Named moves, each a turn or a mirror, and the order they were made in; the first pair answered
G (before |-> after):
[ 20   5  21  59  29 -32 -59 -37  17  71 -30 -27 -56 -15   9   2 -42  -7] |-> [  20   26   32   51   26  -21 -105   -9  -19   48  -29  -15    3  -28
    3    9  -50    0]
[-51  12 -26  30 -27 -23  -1  17   6 -14 -21 -26  24 -13 -23  38 -44  38] |-> [-60   0 -31  29 -21 -29  19   8  25   0 -21 -30  -9  -1 -24  30 -38  35]
[-11  34 -18  14   0   1 -16   7 -17 -54 -13 -36  39  29  15   1  11  -9] |-> [-23  13 -24  24   5  -9  21 -23  27 -28  -8 -40 -17  43  20 -11  26  -8]
[ 36 -23  -5 -18 -14   2   6 -30 -11 -16 -22 -12  26 -29   4 -10   1 -39] |-> [ 37 -26  -9 -17  -7  -4  17 -33  -8 -14 -19 -19  18 -23   8  -9   3 -42]
N (before |-> after):
[  8   2   3 -32 -15  -8  29  21 -40 -50  11  38   7  13   5  10   8  -3] |-> [ 15  -7  34  -3  12 -20   1  20 -33  -1  22  56 -19   7   9  26  18   7]
[-16  54  -9  -4  23   0   3  35 -12   2   9 -19  -5  39  -9  69 -36  13] |-> [-10  51  -7   5  25  -4   4  40 -18   9   7 -17  -7  37  -9  67 -44  13]
[  9  21 -56 -34 -25  -7  94 -22  37 -62 -35  12   9  42  -6  17 -20   8] |-> [ 30   8  28  41  32 -43  14 -11  48  69 -14  56 -62  31  -3  25   2  32]
[ 10   2   2 -15 -27  12   5 -10 -25   9 -16 -25  37 -20  -1 -15   0 -40] |-> [ 16  -6  28   6  -8   2 -14  -3 -23  48 -17 -18  19 -29   3  -7   2 -35]
P (before |-> after):
[-13  -8   2 -14   2   3   5   5   3 -35   1 -16  -6  13  14 -15  10  12] |-> [-11   3   2  -8   9   3   6  10   6 -34   4 -20  -7  19   7 -12   4  15]
[-23  -3 -39  27   2 -14  38 -74  -9 -15 -32 -38  30 -18  38  21 -23  -4] |-> [-37   9 -43  36  10 -10  33 -58  -2 -10 -37 -48  27  -4  42  30 -27   8]
[ 17 -20  36 -59  -8  -6  11  35  29 -65  35  54 -27  60 -12  23  27  15] |-> [ 15 -16  33 -59  -4  -1   9  38  21 -62  34  59 -20  51 -14  18  30  14]
[-24 -11 -22  16   7  14  -7  -9  -6  40  16 -35  -6  15   9  16 -24   7] |-> [-21   0 -21  12  11  17 -20  -3 -17  41  14 -27   1  15   8  17 -21  10]
Q (before |-> after):
[ 23   2  51  -3  24  29  -6  29 -21   8  17  41 -33   2   7   8  12  34] |-> [ 32 -28   6  33  -9   9  21 -54  13  19 -42 -22   5 -35  14 -11 -19 -32]
[-25  10  16  43  21  -9 -51  27   2  66  -6 -16 -22   3  -6  -2  -7  26] |-> [-36  13 -16  50   9 -11 -39   7  12  53 -28 -42  10  -7  -6   0 -26   1]
[ 29  13  26 -40  34  10  -7   7  -9  17  52  39 -44  36 -26  -5   0  35] |-> [ 37 -25 -24  -2   1  -9  20 -77  21  27  -1 -35  -7 -11 -11 -28 -26 -39]
[ -1 -55  18  -3  19  28 -48 -38 -28  41  -2 -44 -18 -48  10 -34  33 -29] |-> [-40  26 -46  -3  12  33 -24   1 -44 -40 -24 -50  58 -14   4  20 -30 -15]
Then:
(two moves a pair)
[ 34  20  21  18  -2  -7 -26   0 -32   0 -11  25  49 -25   1  20 -12 -15] |-> [ 49 -20   7  23  -5 -23  23 -41  11  11 -12  14   3 -29  10   6   0 -37]  P G
[ 30  35 -16  13  26 -21 -24  -5  -3  14  15  29 -22  18  10  10 -49  -5] |-> [ 28  25 -44 -13   1 -12  10 -18  -3 -26   9   7  -1  15  10  -1 -56 -25]  Q N
[ 24 -11   8 -37  -1  14  20   4 -11 -28  37  33  -9  12  10 -10  17   0] |-> [ 17   4 -13 -31  -5  14  32   4 -11 -40  16  28  22  18  13   0   1  -5]  Q Q
[ -1  -6 -65  23  -4 -25  56 -36  44   1 -18 -12  -7  41  15  23 -29 -48] |-> [  9  31 -14  37  13 -17 -53  31 -34   6 -15  21  72  11   0  50 -33 -26]  N G
[-41  -2 -23 -11  -3   1  21  -9   7 -17 -13 -29   2   1 -22 -28  -7 -23] |-> [-27  12  19  14  14  -5 -37  21 -22  24 -11 -13  10 -15 -31 -15  -6  -3]  N G
[-27 -35 -46  14   0   1  43 -40  23 -19 -70 -63 -11   6  -8  -6 -30 -15] |-> [-27  22  18 -28  36  31 -13  70 -41 -43 -19  21 -16  37 -26  19  -5  59]  Q P
[-13 -47 -40  62 -21 -23 -22 -67   7  67 -39 -63 -30 -60  17  19   5 -40] |-> [-15  -8 -63  28 -43   9 -34 -42 -46  -7 -49 -66  56 -73   7  22 -12 -47]  N G
[ 24 -37  13 -23 -13  20  24 -22  11  -5   9 -10 -51 -17   1 -43  35  -5] |-> [-16  23 -44 -18 -20  17  43   5   9 -54 -11 -24   1  12  -4   1 -22  -1]  Q P
[  8   8   6   7  -8  -2 -13 -23 -36 -43 -37   0  60 -22 -18  14 -48 -29] |-> [-20 -12 -17  33   5 -26  46 -38  35  -6 -34 -11 -32  32  -3   5 -54 -15]  G P
[-40  68 -40  -7 -15  27 -41  42 -18 -42  -7 -40  78  14 -20  30 -40   2] |-> [-37   1 -27  40  16  -8  31 -21  76  54  -3 -49 -73  41   3   5 -18  -3]  G N
[-36   4 -84 -16 -20  -4  51  13  18   5  34 -35 -18  42  29 -43  -4 -22] |-> [ -2 -22   2 -34   1  11 -29  50 -35  37  66   4 -34  10  16 -63  57  -4]  G Q
[ 24  31 -28 -19  -6 -20  62  48  -4 -74  -4   4 -16  21  15   8 -24  17] |-> [ 50 -34   2 -35  -4 -10  60  16   6 -47  10   3 -59  -3  16 -36  23   1]  Q N
[-40 -67 -44 -11 -26  44 -14 -47  38 -16   6 -44   5  13 -17 -14  19  -9] |-> [-59 -29 -42 -28 -10  47  -1  -1  38 -41  23 -15 -11  54 -21   7   7  31]  Q G
